Turns in one plane each, and the order they were made in; the first pair answered:
turn zubu:
38 31 32 -14 36 15 -23 -10 31 4 3 3 4 -34 15 16 -40 -1 54 -> 37 -1 4 -25 22 -20 -6 -11 -8 -19 -20 -2 50 -30 24 -9 -58 22 30
-2 17 19 1 12 27 -8 7 18 17 7 5 -18 -5 -8 11 16 -13 3 -> 7 19 18 -9 -17 16 5 -11 6 4 -23 -6 9 -23 8 15 -17 6 8
-21 16 -6 2 16 10 1 15 -1 -2 3 9 3 -3 -16 -15 24 2 -2 -> -18 23 10 3 6 20 1 5 5 -2 -6 1 -3 -15 -8 -3 15 7 12
turn nevek:
17 1 -2 6 42 14 -1 -6 -14 14 -9 -1 10 -47 6 4 -14 54 -30 -> 18 15 12 21 29 28 -2 -6 4 20 -4 -4 -8 -51 7 28 -10 52 -19
-2 -35 -39 10 -13 -30 8 23 -13 -2 26 8 -12 38 -2 -5 7 -5 4 -> 0 -34 -34 1 12 -35 12 13 -32 -8 7 11 21 18 -10 -31 -6 8 -11
41 -10 -5 -3 25 7 18 14 -35 -10 -19 -1 10 -8 21 23 3 -7 23 -> 39 -4 6 -1 20 8 14 12 -33 -8 -23 1 6 -18 15 26 6 -7 26
-12 -6 5 5 16 -8 -7 13 -18 -4 5 11 9 1 -15 -23 3 3 -13 -> -12 9 11 10 16 2 -4 6 -14 -1 -1 7 10 -10 -17 -25 4 4 -13
turn viz:
-2 5 -7 9 1 -14 9 12 2 -10 9 10 14 7 -2 5 9 -2 2 -> -2 7 -8 7 2 -13 11 13 -2 -9 7 9 9 10 0 5 9 4 1
3 36 38 -13 15 33 -4 -26 8 -1 -12 -7 12 -37 -13 10 2 -13 7 -> 11 23 30 -3 -37 25 4 -20 14 -3 -7 -13 -5 -22 11 37 -9 5 30
15 38 4 -4 40 -10 -13 -2 15 -1 0 17 8 -3 -23 -14 7 10 -37 -> 25 20 -3 5 -30 -17 -7 5 39 -2 5 -1 -26 27 11 22 -6 13 -10
turn dibi:
0 -13 -35 5 16 -23 -5 20 -6 4 13 15 -8 30 -10 -29 18 -12 -24 -> 16 14 15 2 -28 5 1 -15 29 13 -3 2 -25 -1 21 25 -35 3 25
-2 6 5 -18 -4 3 12 -7 -15 -4 -23 -13 15 -29 -13 12 9 17 -8 -> 3 -24 -16 -17 16 -16 -8 19 -8 13 8 2 -9 11 -11 -11 12 1 -6
3 -24 -26 -6 5 -25 -4 -6 -17 -10 -16 -2 21 7 -3 -17 -26 8 -5 -> 9 -28 -12 -6 -12 -22 -7 -8 -5 2 -15 -10 9 2 8 -3 -42 11 13
12 20 38 -15 -4 1 9 -23 11 -14 -26 14 11 -37 1 4 -43 33 -7 -> -1 -16 -9 -8 44 -27 -5 16 -14 -11 8 28 12 15 -22 -36 -8 10 -41
Then:
Between the rows of a pair lie two turns.
-6 16 -29 21 -63 -27 36 26 25 -6 -20 -42 -12 22 -2 43 67 -22 10 -> -5 5 -33 14 -42 -26 20 36 34 1 -3 -29 -26 41 -8 31 75 -42 7 -> nevek zubu
-7 47 18 7 30 31 20 -11 -6 5 -20 13 8 -33 -23 16 33 1 -15 -> -8 22 -10 22 -2 19 7 15 11 14 22 9 -35 19 -12 34 50 -12 0 -> nevek nevek
-15 18 49 20 29 32 -1 -23 10 -6 1 18 11 -26 -13 -1 -5 -1 8 -> -6 -38 5 12 34 -17 -8 2 -10 -4 29 23 3 30 -2 -35 -16 -13 -9 -> zubu dibi
-14 -16 -19 8 9 -54 10 -10 -28 -16 1 13 28 -15 -32 -23 6 25 -33 -> -22 5 2 14 34 -28 2 -10 -12 -7 14 22 14 -25 -53 -13 26 11 -38 -> nevek zubu
-5 -22 -21 18 9 -16 -5 23 -13 -4 20 7 -2 18 -12 -1 34 -12 -8 -> 13 -22 13 6 -10 -12 -10 0 18 10 14 2 -19 -5 17 20 -15 -4 32 -> nevek dibi
-5 -6 -26 14 16 16 -11 40 8 8 8 53 -63 24 -11 5 6 -32 20 -> -21 28 -22 7 18 30 16 14 -23 -26 -44 38 4 -27 -36 -2 24 0 -17 -> zubu dibi
31 -6 -11 17 -12 15 -19 16 58 36 25 -14 -36 33 6 57 -12 -21 33 -> 5 3 -51 7 -4 3 25 -1 -23 -19 -38 -28 75 -10 -20 8 16 23 -44 -> zubu dibi
25 17 41 -25 31 24 -9 -21 -1 -16 -6 11 -17 -13 5 1 -18 -1 32 -> 34 0 32 -20 -4 11 -8 -12 15 -13 10 7 -38 15 24 10 -18 4 48 -> viz nevek
-6 12 -4 40 27 -23 8 25 -18 12 14 -7 5 18 -18 -11 12 2 -44 -> 2 37 33 40 -12 -9 22 -8 4 14 -17 -22 9 -19 7 24 -15 17 -14 -> zubu zubu
14 -29 -18 4 10 -31 -15 22 2 32 9 -5 -22 6 -6 -19 0 -3 -9 -> 1 -11 -16 9 16 -14 -2 14 -16 17 -14 -7 11 -13 -20 -23 18 11 -27 -> dibi dibi
-4 -8 -22 -3 60 -9 -19 27 -11 11 14 19 1 23 -14 -39 3 -19 -23 -> 22 -6 16 -6 0 -3 -11 -1 30 22 14 0 -38 9 26 12 -42 -1 42 -> dibi nevek
28 -18 34 -6 35 29 -32 -3 44 19 32 23 -52 23 -13 18 -3 -32 26 -> -1 -12 -8 -13 44 12 12 -11 -37 -31 -29 13 60 -13 -38 -31 17 16 -51 -> zubu dibi
20 -23 -9 0 -9 -27 5 4 -18 -12 13 -1 13 7 2 -24 16 -3 -5 -> 23 16 31 3 -20 10 2 -11 8 0 7 -2 -2 -22 -5 9 12 -5 22 -> zubu dibi
32 -31 -15 0 -20 -9 -1 -12 1 22 23 -7 -28 20 33 4 -17 -9 9 -> 6 -14 -27 4 8 0 11 -11 -37 -1 -8 -10 23 0 -2 -23 24 3 -45 -> dibi zubu
20 -41 10 -5 12 -21 4 19 25 16 28 10 -19 27 5 -1 9 -24 4 -> 22 -17 47 -16 -7 -8 19 -13 24 5 -14 -8 11 -22 17 13 -25 4 14 -> nevek dibi
19 8 19 -11 -32 -24 -2 -13 21 7 -14 -47 11 -5 37 15 -14 5 33 -> 10 -24 -11 -8 -9 -45 -15 16 22 15 23 -38 -5 39 24 -9 3 -19 24 -> dibi dibi
-6 11 -3 19 -28 22 5 -5 29 0 16 -2 -26 -3 -3 37 16 -11 9 -> -3 -28 -39 6 -27 -19 19 4 -16 -19 4 -4 15 12 5 -1 7 6 -17 -> zubu zubu
1 -1 -20 11 14 -8 -40 8 0 10 18 -2 -24 23 0 24 -3 -10 5 -> 0 -5 -21 -1 38 -15 -30 -4 -22 -1 1 6 8 10 -4 1 -15 1 -9 -> nevek nevek
-1 7 -15 23 -9 2 -14 16 -10 10 12 -2 -18 22 -12 21 17 2 -3 -> -3 -5 -22 8 14 -14 -10 14 -27 -1 -3 4 11 15 -16 -9 9 10 -14 -> nevek nevek
-28 -19 -9 -3 -25 4 21 -36 -29 -14 -42 -20 43 -21 5 1 -15 15 4 -> -25 -2 8 9 -50 30 15 -31 6 -5 -26 -24 6 -15 13 36 -2 9 31 -> nevek nevek
2 -7 -16 -8 -26 5 1 17 5 11 39 12 -5 36 10 2 24 -21 8 -> 11 2 14 -18 -47 12 13 -12 7 5 6 1 10 -6 24 11 -20 -1 25 -> nevek dibi
4 19 -4 13 -6 27 -6 -13 6 -22 4 -7 -8 -1 5 31 -2 23 6 -> -1 0 -35 8 11 7 -5 -4 -16 -28 13 -5 4 20 1 -2 12 25 -15 -> zubu zubu
18 -6 29 31 32 65 -24 2 37 44 34 9 -19 3 -28 -2 11 -28 32 -> 17 -43 -12 24 42 27 -25 22 11 39 45 13 -11 38 -24 -34 5 -33 13 -> nevek nevek
18 -5 25 -10 17 -7 13 -26 4 -18 0 -18 26 -48 -2 -33 -59 16 4 -> -2 -6 -8 0 51 -7 10 5 -10 -23 22 -6 27 -19 -36 -57 -2 0 -41 -> nevek dibi
10 -27 -6 -50 30 -6 32 -23 -26 -12 -23 -14 37 -4 7 -21 -37 -14 26 -> 3 -25 -7 -41 53 -4 31 -14 -28 -17 -15 -8 37 6 -10 -37 -18 -24 10 -> nevek zubu
-14 27 3 6 -26 11 21 -5 -10 -12 -29 -10 16 -15 -7 26 28 20 -14 -> 3 10 12 5 -43 3 14 -6 17 3 -11 -9 -22 2 16 41 3 12 25 -> dibi dibi
-12 6 10 1 33 -4 -5 3 -11 -17 13 5 12 1 -23 -20 13 -19 -27 -> -9 19 26 11 14 16 -12 5 12 -4 22 -1 -22 -2 -15 14 15 -24 -3 -> zubu nevek
-4 25 36 -9 -3 24 9 -26 5 -10 -20 -13 15 -43 13 19 -30 10 16 -> 6 -41 -20 -17 7 -35 -5 7 -18 -3 11 -2 -4 23 25 -24 -44 -9 11 -> zubu dibi
-16 -2 -3 -11 -23 9 3 -27 -17 -8 -44 -17 17 -22 -2 -6 -8 8 18 -> -28 -21 -36 -2 5 1 -8 5 -24 -8 -14 -9 5 13 -19 -27 27 -9 -7 -> nevek dibi
-22 27 6 -13 30 34 1 -22 -3 21 7 8 -20 -26 5 12 -10 -19 3 -> -15 6 -17 -6 14 19 -3 -3 -4 24 25 3 -42 11 9 13 -3 -25 6 -> nevek nevek
16 -32 -4 5 -33 -24 -20 9 29 27 25 3 -66 28 32 25 -26 -16 47 -> 1 -34 -18 -17 72 -35 -27 8 -22 20 15 32 0 10 -15 -55 -18 -25 -14 -> nevek viz
12 25 45 4 49 35 20 -17 11 19 -13 0 6 -44 -7 17 9 -6 19 -> -7 23 18 20 51 38 21 6 3 8 8 2 -3 -22 -31 12 57 -16 -8 -> nevek dibi
-15 -3 -25 -3 -30 -28 -1 6 -30 -25 -23 -6 34 -8 8 2 6 46 -31 -> -24 3 -24 -3 27 -14 -18 22 -20 -13 2 15 23 3 -21 -17 34 15 -46 -> zubu nevek
11 -26 -23 -11 11 -24 14 -7 -17 -13 -1 14 14 8 -6 -43 6 10 -15 -> 2 3 5 -7 40 5 4 -13 -7 0 6 26 6 -6 -25 -41 25 -4 -13 -> nevek zubu
14 -25 0 -3 -7 -15 2 -12 -2 -2 -5 -11 -7 3 24 2 -35 15 4 -> 7 8 10 1 -1 4 5 -19 -10 -14 -28 -17 15 -23 8 7 -19 19 -15 -> dibi nevek
-4 4 -3 15 -13 15 12 31 -15 -19 1 -17 -2 0 12 1 33 -19 -25 -> 5 -21 -14 2 -14 -8 8 34 -13 -10 11 -16 -15 17 30 -5 9 -18 -6 -> dibi nevek
17 -25 -10 -12 4 -10 -18 15 29 23 31 8 -11 24 35 6 -30 -15 17 -> 13 -25 -5 -26 26 -19 -11 4 3 12 5 18 25 -4 26 -21 -44 -1 2 -> nevek nevek
7 -2 6 -24 42 -6 6 -22 -34 -25 -38 6 68 -48 -14 -64 -49 14 -39 -> 26 0 39 -35 2 4 -1 -40 6 -1 -37 -1 27 -59 22 -25 -88 13 15 -> dibi dibi
1 55 1 14 -51 5 31 -8 26 12 -1 -1 -37 1 7 62 53 22 -20 -> -6 9 -52 7 -30 -41 37 13 -23 -3 -3 0 -1 31 3 11 55 28 -59 -> zubu zubu
20 -12 13 -33 41 -10 30 -17 -30 -6 -32 10 43 -18 -7 -15 -22 9 -12 -> 23 -20 1 -6 -8 -6 16 21 21 18 21 0 -43 46 9 37 10 -21 24 -> zubu viz
0 -22 -4 -3 -16 -15 10 9 -6 -9 1 -5 -2 13 20 -6 -12 1 4 -> -4 -17 -7 -2 -12 -13 18 14 -14 -17 -4 -6 5 14 14 -15 -5 4 -9 -> dibi dibi
17 -53 -22 -9 -13 -44 -7 7 -11 7 15 9 -9 42 20 -25 -23 -6 4 -> 3 36 43 1 -21 29 12 -35 5 -5 -33 -4 21 -47 2 26 -8 18 5 -> zubu dibi
-20 -26 -13 15 -51 -8 11 42 5 -2 32 -9 -50 34 -3 18 18 -3 18 -> -16 -36 -10 9 -76 -13 26 23 -2 -13 6 -13 -26 19 14 16 -3 20 15 -> zubu zubu
-18 -26 9 12 -6 21 -8 -36 23 35 15 24 11 11 -18 34 2 -33 7 -> -24 -35 -2 10 7 18 -3 -29 13 29 16 26 15 15 -29 24 12 -43 -3 -> dibi dibi
25 16 11 24 -18 21 -30 31 32 -5 22 4 -15 17 -23 -1 -34 -24 -15 -> 19 29 10 24 -29 13 -7 14 8 -31 -19 -5 28 -20 -28 -7 -35 2 -34 -> dibi zubu
-19 2 -17 15 -51 2 5 3 -16 -15 -5 -14 9 30 -5 -1 6 9 -15 -> -29 23 0 9 -15 16 1 -7 -17 -14 -11 -7 29 7 -25 -11 19 -2 -32 -> viz nevek
-9 -21 -33 19 -92 24 24 14 -14 0 -17 -17 2 28 6 46 50 23 -21 -> 3 -50 -31 8 -92 1 19 11 -12 6 -6 -12 -6 42 25 42 26 14 -8 -> nevek dibi
26 -16 45 16 4 18 -29 -17 19 46 4 -18 -25 13 -8 28 -4 10 25 -> 24 -56 4 11 11 -15 -27 -1 -6 41 16 -11 -17 45 -6 0 -6 7 6 -> nevek nevek
21 9 21 -7 53 -15 -12 -16 15 3 13 -2 2 -17 -10 -19 -24 0 -12 -> 19 19 29 2 35 -1 -17 -10 38 7 27 -5 -22 -8 -6 7 -16 -6 0 -> nevek nevek
9 9 2 5 8 20 6 -1 17 5 -3 6 -33 15 -6 8 14 -8 0 -> -1 6 -20 2 15 2 18 -4 -9 -12 -21 6 7 15 -9 -10 19 4 -26 -> zubu dibi
3 -3 -7 -8 -27 -11 5 2 16 6 -9 -18 -26 -8 14 19 -39 -6 25 -> -30 14 -31 1 19 0 3 22 -15 -12 -6 -5 3 -11 -27 -13 20 -18 -23 -> dibi zubu
14 -21 -33 -2 14 -27 -21 9 17 34 31 -6 -36 45 17 2 -19 -26 21 -> -11 46 -3 -8 8 16 15 -29 -11 -9 -42 -18 45 -37 -10 10 6 23 -23 -> zubu dibi
-9 4 -26 21 -6 -24 -19 26 -12 -4 28 7 7 46 9 -21 29 -8 -9 -> -12 54 19 30 -13 22 -10 1 10 -1 -6 -3 13 -6 -3 15 38 -1 3 -> zubu dibi
-11 -27 -48 16 -50 -25 1 27 -6 -31 -14 9 -22 19 19 -1 25 -12 -5 -> -5 -18 -35 0 -15 -21 8 4 -32 -38 -46 13 29 -24 11 -26 4 6 -27 -> nevek nevek
-21 20 14 -7 40 13 -5 8 1 4 -3 14 9 18 -13 -18 26 -22 -17 -> -20 17 7 0 -32 8 24 -1 -4 -19 -36 -17 26 6 18 19 23 10 -13 -> viz dibi
-9 -2 -22 7 -38 -3 38 -14 -18 -19 -30 7 34 -12 -7 2 -3 30 -19 -> -8 -18 -22 15 -12 1 1 15 22 20 33 20 -37 38 -10 7 12 -19 9 -> dibi zubu
5 10 31 4 31 4 -8 -6 17 15 3 17 -12 -10 -9 -5 -12 -6 6 -> 6 18 27 -5 22 7 5 -15 4 4 -15 5 11 -26 -8 -8 -8 6 -3 -> dibi zubu
-8 -23 21 -6 51 7 -20 21 22 0 13 8 -14 -3 2 0 -17 -37 -4 -> -2 -30 21 -16 19 -9 3 -7 3 -16 -22 -7 22 -29 30 1 -47 -6 -1 -> zubu zubu
-5 35 30 -11 33 15 -5 -19 2 -1 -21 13 16 -41 -14 -1 -1 3 -7 -> 11 -26 -16 -4 -12 -32 -10 12 14 9 20 5 -39 30 21 5 -22 -7 23 -> dibi viz
1 7 19 7 -52 34 -1 24 16 5 4 -32 -38 26 6 52 58 0 2 -> 2 -51 -35 -9 -20 -22 0 40 -32 -2 6 -21 1 52 5 -12 44 -2 -35 -> nevek nevek
14 -19 1 0 -4 -28 37 -1 -3 -14 -23 -16 21 -15 28 15 -42 20 15 -> -2 -3 1 -4 26 -17 34 3 -18 -23 -28 -7 41 -22 6 2 -21 20 -12 -> dibi nevek
8 -40 -22 -10 -28 -33 7 -21 -24 -28 3 -19 -5 14 31 -12 -56 4 22 -> 4 -17 0 4 9 5 -20 0 19 -7 44 1 -62 32 8 8 -16 -32 34 -> zubu zubu
16 27 24 1 -9 30 5 -12 21 13 -13 -7 1 -31 5 35 14 12 9 -> 19 -34 -38 -8 6 -41 1 12 -13 5 7 1 5 18 15 -16 7 4 -13 -> zubu dibi
2 3 3 11 19 3 -9 8 24 17 22 8 -27 11 -11 10 8 -23 9 -> 9 -13 -12 8 34 -17 -11 8 0 14 20 16 -15 9 -10 -19 1 -23 -8 -> nevek nevek
-16 18 -39 17 -78 -8 23 22 2 -27 12 -13 -3 30 -1 13 60 7 -45 -> -23 31 -30 17 -43 7 4 30 15 -12 36 -1 -26 34 -27 14 72 -15 -44 -> nevek zubu
-28 5 -40 6 -52 -4 3 29 9 -16 -6 -2 -9 16 5 7 22 -8 -31 -> -24 16 -22 11 -56 3 11 15 8 -16 -21 -3 -2 -3 6 12 16 -1 -29 -> dibi dibi
-8 2 -20 -8 12 2 5 7 -17 -16 -2 2 21 10 -10 -23 16 6 -31 -> -5 37 19 0 -10 33 3 -8 15 -2 -9 -9 -2 -17 2 21 7 8 -1 -> zubu zubu
6 11 3 -15 33 -4 -13 0 -17 1 -36 27 26 -5 43 -45 -20 -12 -11 -> 5 16 17 -15 20 1 -9 -7 -6 3 -39 20 21 -15 51 -35 -33 -7 2 -> dibi dibi
15 23 12 28 -18 31 29 13 11 5 37 0 -7 -25 18 50 16 5 -4 -> 12 5 -1 25 -8 20 13 24 15 7 57 3 -19 -2 15 41 20 -12 -1 -> dibi dibi
1 0 -26 4 -42 -18 7 21 22 -20 19 -12 -29 11 -7 22 -15 4 13 -> 1 -13 -43 -11 -12 -40 9 17 -4 -28 3 -2 11 4 -8 -18 -31 12 -8 -> nevek nevek
3 -34 -20 -22 -16 -41 15 13 -10 -5 21 3 13 20 15 -14 -36 -5 11 -> -6 -27 -24 -22 -6 -35 20 12 -28 -14 8 4 36 5 -4 -26 -20 4 -18 -> dibi dibi
-10 23 -14 -10 -23 22 -21 8 -26 -38 -23 -13 -6 -6 22 -18 -5 0 -1 -> -4 16 -9 -13 -31 18 -21 7 -19 -29 -15 -14 -18 -5 29 -11 -14 -3 18 -> dibi dibi
-18 19 -12 -15 29 -7 -21 -10 -1 -15 14 6 5 -13 -25 3 25 -2 -31 -> -15 10 -5 -15 26 -7 -30 -4 19 -5 34 11 -22 2 -20 11 16 -10 -18 -> zubu dibi
-24 -5 -36 28 -19 -15 -5 34 -28 -10 15 2 18 32 -20 16 45 -8 -5 -> 8 -23 -5 19 -42 -23 -14 17 7 13 20 -2 -17 31 15 38 -17 -8 49 -> nevek dibi
